runs of hidden systems
trace 1, H (8 x 20)
-16	3	8	-10	10	10	-7	8	-5	-6	-6	-2	-8	-12	-9	-14	-5	-5	1	0
3	10	-1	-19	0	6	3	-4	-10	-6	1	-3	-11	-1	-9	-8	10	-15	1	-5
19	8	-13	-9	-3	-3	12	-11	-5	7	7	-2	-4	-2	-4	1	8	-6	-1	-7
13	-6	-13	4	3	-4	8	-9	3	15	6	6	2	-11	1	-2	-1	11	-2	-3
-3	-13	2	3	7	5	-4	-4	7	8	-2	14	-1	-9	6	-12	-1	13	0	2
-4	-5	14	-8	0	9	-10	-4	6	-2	-4	10	-6	6	7	-13	4	5	5	2
4	4	10	-12	-11	4	-3	-2	1	-2	2	-1	-6	18	6	-2	2	3	8	-1
6	4	0	-4	-11	-4	6	9	-1	8	8	-6	3	16	2	7	-3	8	5	-5
trace 2, J (8 x 20)
6	2	20	9	-8	-10	-11	-14	14	5	-7	10	19	31	23	13	11	-1	8	6
-2	-4	-6	8	-19	-22	-8	-11	26	-9	13	-10	8	14	23	-1	-17	7	11	6
-13	-20	-16	2	-14	-11	3	29	12	-6	17	-13	6	-1	6	-14	-17	13	5	-5
-13	-19	1	0	0	0	5	47	-5	1	-2	-6	18	1	-5	-9	10	-6	-1	-12
0	2	14	-4	5	-7	-4	19	-2	-2	-18	-8	27	7	2	3	21	-32	0	-6
11	15	0	-8	2	-19	-7	-14	11	-8	-10	-21	17	-6	6	1	0	-31	4	0
10	7	-16	-12	3	-12	-1	-10	11	-4	1	-24	-1	-28	-2	-14	-20	-8	5	-3
6	-5	-7	-16	11	12	4	12	-4	6	-6	-10	-12	-32	-14	-20	-8	4	-1	-9
trace 3, Z (8 x 20)
1	1	13	3	14	13	-6	12	-7	6	-22	-5	2	-11	-9	2	-3	-2	-5	-1
8	13	10	-12	12	11	-6	-8	-6	3	-16	-5	-8	-13	-8	-3	0	-8	0	-1
12	11	-8	-9	3	6	1	-18	-4	-4	-1	-6	-17	-15	-8	-4	-4	-5	-2	-1
9	-3	-16	3	-3	8	7	-9	-4	-4	7	1	-19	-11	-8	-4	-2	6	-9	-1
8	-12	-6	6	-3	15	6	1	-5	2	3	13	-14	1	-3	-3	10	12	-8	-3
10	-6	8	-1	-5	12	0	-6	-2	4	-2	16	-9	14	5	-1	15	9	-1	-1
6	4	8	-4	-10	2	-4	-15	5	-1	4	9	-7	20	9	1	6	5	6	3
-7	4	0	2	-13	-4	-3	-9	5	-7	13	2	-6	19	8	4	-7	7	5	5
trace 4, Z (8 x 20)
11	-2	4	12	3	-7	-5	-3	9	7	-12	-3	17	0	9	8	-1	-2	-2	0
-3	-1	10	7	4	-1	-13	-2	11	-2	-13	-8	4	-6	6	-1	-15	2	1	6
-13	1	7	-2	2	7	-11	7	1	-12	-7	-8	-7	-6	-4	-8	-10	-4	0	3
-2	4	-2	-9	0	6	2	12	-9	-7	-2	-10	-7	-3	-11	-4	1	-10	-2	-5
13	6	-7	-10	0	2	9	3	-8	7	1	-8	-2	-4	-8	1	4	-4	-2	-9
15	0	-7	-2	3	0	7	-7	0	14	2	1	-1	-9	-2	-1	-2	9	0	-4
3	-8	-3	2	4	5	-1	-9	5	6	1	11	-4	-8	3	-8	-1	10	0	1
-4	-10	3	0	-1	7	-4	-5	4	-5	1	12	-7	2	5	-10	8	1	-1	2
trace 5, C (8 x 20)
-24	-1	14	-9	8	7	-1	14	-14	-4	-3	17	5	11	-6	-8	25	-18	-1	-2
0	10	-5	-4	12	-7	5	-15	-8	-4	-3	8	11	-6	-6	2	24	-34	-6	-1
3	6	-22	13	12	-12	4	-18	2	-3	1	-5	5	-25	-6	4	-7	-15	-11	3
-6	-12	-11	23	10	6	-3	2	4	-1	-4	0	-6	-25	-4	-1	-19	12	-11	5
-2	-17	12	15	3	23	-10	8	0	-3	-16	12	-12	-3	1	-4	1	14	-9	4
12	2	16	1	-6	18	-9	-12	-4	-8	-13	10	-15	15	3	4	16	-3	-4	2
12	19	-4	-4	-10	1	1	-26	-4	-8	7	-2	-16	12	-1	10	2	-5	-1	3
-7	13	-15	-1	-7	-5	8	-12	-5	1	22	-1	-14	4	-6	5	-15	11	2	2
trace 6, C (8 x 20)
-15	-5	9	-10	-6	16	-8	-20	2	-14	12	26	-26	13	6	-18	10	8	5	8
1	-4	-15	-7	-16	3	11	-13	-6	-14	23	17	-16	17	1	-8	24	-7	-3	-2
7	-1	-26	9	-10	-9	22	-7	-8	5	26	11	0	11	-3	11	12	1	-7	-5
-4	-6	-13	20	2	-13	13	-1	0	19	16	14	16	7	3	15	-2	16	-4	1
-14	-12	7	19	3	-11	-5	1	13	11	3	16	21	13	15	5	-2	12	3	6
-15	-8	11	12	-7	-10	-12	2	15	-11	-2	6	16	19	18	0	5	-8	3	7
-12	1	0	11	-12	-10	-6	7	4	-24	1	-10	9	16	6	6	3	-22	-3	3
-16	8	-6	13	-3	-7	1	15	-10	-15	1	-14	5	5	-9	13	-6	-18	-8	1
trace 7, G (8 x 20)
31	13	-6	8	-2	-20	-3	-24	16	6	-10	-20	17	-6	11	15	-8	-12	1	0
-3	2	-6	2	3	-19	-2	3	16	16	6	-19	14	-13	7	-2	-36	19	12	1
-14	-10	7	-18	3	10	-3	28	0	7	0	-8	-8	-11	-5	-22	-17	20	11	-6
5	1	15	-27	-1	21	-5	9	-10	-8	-11	0	-18	2	-7	-18	16	-8	4	-7
19	18	2	-16	-6	-3	0	-21	-3	-8	-4	-6	-3	9	1	2	18	-25	3	-3
11	14	-15	-3	-4	-25	8	-14	7	8	12	-12	17	2	6	8	-5	-10	6	-3
0	-8	-12	-2	4	-13	11	14	5	19	12	-5	14	-9	1	-6	-13	16	5	-7
5	-17	4	-10	4	15	1	18	0	11	-5	6	-6	-10	-1	-19	3	16	2	-8
trace 8, G (8 x 20)
-13	2	-12	-3	-6	0	14	13	-13	2	21	2	-7	9	-10	1	-2	7	-1	-5
6	-4	-3	-1	0	11	13	10	-16	9	4	11	-4	7	-10	4	17	3	-7	-7
17	-1	3	5	1	7	3	-15	-4	10	-4	15	-2	7	3	7	17	3	-5	-2
6	-2	-1	11	-5	-6	-2	-19	11	4	5	10	3	10	13	5	-1	9	1	5
-11	-11	-1	12	-10	-7	-3	7	11	-2	9	3	5	13	11	0	-10	13	3	3
-13	-14	9	6	-5	5	-4	25	1	-4	-3	2	4	11	2	-2	1	5	-1	-2
-6	-4	16	2	5	8	-8	11	-3	-4	-16	5	6	6	0	0	13	-11	-3	0
-6	6	9	4	10	-4	-9	-11	3	-4	-11	4	10	0	4	2	6	-18	-2	5
trace 9, H (8 x 20)
16	15	2	-10	-3	-8	-6	-7	8	-2	-9	-27	1	-7	1	2	-16	-8	7	-1
9	2	-12	-2	-4	1	3	12	-1	1	0	-24	-8	-17	-9	-2	-21	7	-1	-6
2	-8	-3	-2	10	14	5	18	-11	5	-7	-2	-7	-19	-14	-7	0	4	-8	-7
5	3	10	-13	16	13	0	-4	-10	9	-13	10	-3	-11	-8	-8	16	-8	-2	-4
14	13	4	-19	7	0	-1	-24	1	10	-3	2	-3	-6	1	-6	6	-6	7	-2
13	4	-9	-12	-4	-5	4	-15	9	9	10	-5	-7	-6	4	-8	-11	13	9	-2
2	-14	-7	-5	-5	5	3	7	5	8	9	4	-9	-5	2	-14	-7	21	3	-4
-3	-15	10	-7	0	12	-1	13	-1	6	-2	15	-2	6	3	-12	12	11	3	-4
trace 10, J (8 x 20)
28	-5	0	17	-10	23	10	28	-21	4	-16	-11	-10	6	-15	22	9	8	-17	-10
15	15	20	20	7	5	-6	2	-7	19	-24	-8	13	11	-1	34	-6	6	-5	3
-8	18	21	3	7	-9	-16	-18	13	13	-8	-6	8	7	12	12	-28	15	14	12
-22	4	8	-20	-4	-6	-8	-3	13	3	17	-1	-7	7	9	-17	-25	22	21	5
-16	-10	0	-25	-10	1	8	20	-3	2	21	7	-5	14	0	-22	5	11	13	-9
5	-10	-2	-11	-9	-3	14	17	-6	7	8	11	13	20	2	-4	31	-9	1	-13
20	-8	-6	9	-5	-14	5	-4	7	4	-4	2	23	8	11	7	22	-16	-4	-6
13	-10	-10	18	-2	-13	-6	-8	19	-5	-8	-10	14	-13	12	1	-7	-7	-5	2
trace 11, T (8 x 20)
8	-9	6	7	7	9	-12	-11	10	-5	-17	3	-4	-15	5	-9	1	-2	-5	4
7	1	9	-1	-8	8	-12	-9	5	-17	-10	-5	-11	6	4	-3	3	-10	-1	3
4	12	3	-5	-13	6	-2	-3	-6	-9	3	-8	-15	16	-2	7	-2	0	2	0
-4	9	3	-4	-4	7	5	4	-10	8	8	1	-10	13	-7	8	-6	14	2	-1
-12	-2	7	-2	8	4	2	4	-6	15	5	15	2	5	-3	-1	1	13	2	0
-14	-8	4	-1	7	-3	-1	-1	3	4	4	18	9	3	5	-8	10	-2	2	1
-5	-9	-8	3	-5	-9	1	-2	7	-7	9	6	8	4	8	-7	8	-9	-1	0
6	-7	-13	10	-10	-7	4	3	4	-6	6	-6	3	2	3	2	0	-3	-5	-3
trace 12, T (8 x 20)
-4	-5	3	5	-2	16	-5	12	-3	-2	-4	-7	-18	-6	-7	-2	-18	19	-3	1
-13	-2	15	2	9	18	-6	10	-11	-2	-12	10	-8	1	-9	-1	7	-1	-6	1
-12	11	8	-3	6	0	-2	-13	-8	-5	2	14	1	11	-1	3	15	-16	0	4
-6	9	-10	-3	-6	-12	4	-20	2	-1	20	7	-2	10	4	1	-2	0	5	4
-3	-9	-14	6	-7	-2	5	0	5	3	15	3	-7	-3	2	-5	-12	18	0	0
-3	-20	-2	14	2	10	-1	14	0	-1	-5	7	-2	-6	-1	-4	1	9	-9	-1
-3	-7	7	14	4	5	-5	4	-2	-7	-13	6	6	3	1	5	13	-13	-9	2
0	9	2	7	-5	-9	-3	-10	3	-7	-1	-3	7	12	5	12	3	-13	-1	4

runs to name
trace 13 (2 x 20)
9	-31	-2	14	-6	1	-7	3	21	1	-4	10	6	-4	18	-14	2	16	-2	-1
3	-22	11	13	-13	8	-17	13	18	-16	-14	-5	-2	4	15	-10	-3	5	-1	3
 | G
trace 14 (2 x 20)
-6	21	2	-12	-4	-3	2	-25	-6	1	16	9	-10	18	0	6	1	1	8	4
-8	5	-16	-1	-10	-12	11	-9	0	5	28	5	-3	13	2	4	-9	13	5	1
 | H
trace 15 (2 x 20)
12	-2	-6	-6	-19	12	-1	-1	1	-15	6	-10	-25	4	-1	-7	-7	8	0	-2
16	9	1	-3	-19	4	3	8	-6	-6	0	-18	-9	17	-3	12	-2	2	0	-5
 | G
trace 16 (2 x 20)
-4	7	-7	7	6	6	12	0	-18	9	8	10	-4	2	-13	12	5	2	-9	-2
-4	0	0	9	13	-2	2	-16	-1	14	2	18	6	-3	1	5	3	5	-3	5
 | T
trace 17 (2 x 20)
5	-21	-4	19	-7	-2	-3	14	13	-1	-4	-3	7	-2	9	-1	-6	11	-5	-1
-4	-13	18	1	-1	9	-11	21	7	2	-14	0	5	6	7	-8	0	8	3	-1
 | Z
trace 18 (2 x 20)
-2	-8	19	-5	7	18	-2	19	-13	2	-19	13	3	9	-5	-4	29	-10	-5	-6
15	14	12	0	-7	-2	-8	-19	0	-9	-12	-3	3	18	6	13	17	-22	-1	3
 | J
trace 19 (2 x 20)
-1	4	-1	5	8	-13	-4	-23	11	8	2	7	11	-4	10	1	-5	0	4	6
-18	-7	-4	16	4	-5	-8	-7	9	-11	1	4	2	-7	5	-4	-10	-3	-4	8
 | Z
trace 20 (2 x 20)
1	-27	-11	10	2	-11	-7	2	26	2	1	0	11	-23	16	-21	-13	12	2	1
-12	-30	7	1	-1	7	-13	23	14	-12	-11	5	4	-9	10	-27	5	-1	0	-2
 | Z
trace 21 (2 x 20)
-14	26	22	-11	4	3	-20	-12	1	-16	-14	-15	-9	4	-1	2	-16	-14	8	10
-25	28	-1	-16	4	-15	0	-3	-7	-8	11	-15	3	3	-9	2	-13	-19	10	2
 | G
trace 22 (2 x 20)
1	10	6	3	10	16	-2	-12	-12	7	-6	7	-15	-4	-10	8	-4	8	-5	4
-9	5	13	-4	9	10	-8	-19	-2	3	-2	18	-11	3	1	-4	2	7	3	7
 | T
trace 23 (2 x 20)
2	-12	24	24	13	3	-12	25	4	11	-33	-3	30	1	6	15	4	-2	-7	0
2	15	33	-7	16	5	-23	-1	7	2	-35	-16	11	-6	3	1	-9	-12	7	5
 | Z
trace 24 (2 x 20)
-3	-18	-17	18	-20	13	4	19	-5	-21	10	-4	-23	3	-7	-2	-6	11	-13	-1
14	-1	6	17	-12	21	-1	17	-15	-8	-14	-9	-13	12	-10	19	4	2	-14	-3
 | G
trace 25 (2 x 20)
-30	-2	13	12	8	0	-14	14	1	-12	-10	-1	9	3	0	2	-8	-10	-2	8
-27	12	-2	5	3	-10	-4	1	-3	-18	5	-7	6	3	-5	4	-5	-22	-2	5
 | T
trace 26 (2 x 20)
2	0	10	-17	-2	-7	-4	22	7	6	-7	-19	15	3	4	-9	-6	-4	12	-9
7	-2	1	-13	-3	-6	2	25	2	2	-7	-22	14	-4	-2	-7	-1	-10	5	-12
 | H
trace 27 (2 x 20)
39	-5	-15	-4	1	-7	8	-12	7	5	-11	-9	10	-20	2	-6	18	-19	-6	-11
45	3	-2	-5	-6	1	-2	-14	9	6	-17	-19	-2	-12	5	1	0	-1	0	-7
 | T
trace 28 (2 x 20)
5	-10	-16	11	-6	8	4	9	-5	-12	1	-6	-11	-9	-8	-2	1	-2	-12	-4
7	-6	1	11	6	15	2	1	-9	0	-12	9	-7	-6	-7	5	12	-3	-13	-1
 | H
trace 29 (2 x 20)
-7	-23	16	-11	-3	22	-10	8	5	-4	-5	19	-15	3	8	-27	11	14	5	0
5	-6	11	-3	-17	8	-12	-7	6	-26	-7	3	-10	19	10	-8	20	-19	0	2
 | G
trace 30 (2 x 20)
-21	11	1	4	10	-15	9	3	-9	13	11	11	22	15	-3	14	6	-8	1	1
-14	12	0	11	16	-19	1	-8	-1	11	0	5	27	0	0	15	0	-14	-1	4
 | Z
trace 31 (2 x 20)
-2	-13	11	8	-2	11	-9	33	0	-10	-20	-16	2	-4	-4	-2	-5	-4	-6	-3
12	7	17	-19	2	10	-4	19	-6	4	-19	-19	-1	-2	-7	-4	1	-6	5	-9
 | Z
trace 32 (2 x 20)
-21	2	7	-1	19	-4	-14	-26	12	-4	-3	15	4	-16	7	-15	-6	-8	4	12
-10	-16	-9	4	-3	4	-9	-8	10	-26	2	5	-11	-14	4	-22	3	-12	-6	4
 | C
trace 33 (2 x 20)
20	8	18	-19	-14	2	4	19	-6	20	-4	-12	7	29	3	10	5	12	14	-12
5	8	7	-10	3	-15	9	23	0	31	1	-14	28	9	1	10	-9	12	12	-10
 | H
trace 34 (2 x 20)
12	-13	-10	-21	-8	5	-2	-12	16	-4	9	-3	-20	-16	6	-32	-8	14	9	-3
18	-20	-2	-9	-11	26	2	14	-5	-10	-7	1	-26	-6	-6	-19	13	6	-7	-9
 | T
trace 35 (2 x 20)
11	1	-6	-24	-2	-12	4	-2	11	11	8	-10	7	-8	5	-17	-5	2	14	-9
14	-8	-5	-21	-6	-3	5	10	7	7	4	-10	1	-7	3	-20	0	4	10	-12
 | G
trace 36 (2 x 20)
-4	-7	-16	-10	-22	-7	6	11	5	-13	23	-11	-10	9	2	-13	-7	5	6	-5
4	-12	-13	0	-6	-2	16	31	-8	7	9	-4	9	3	-7	0	9	0	-4	-13
 | J
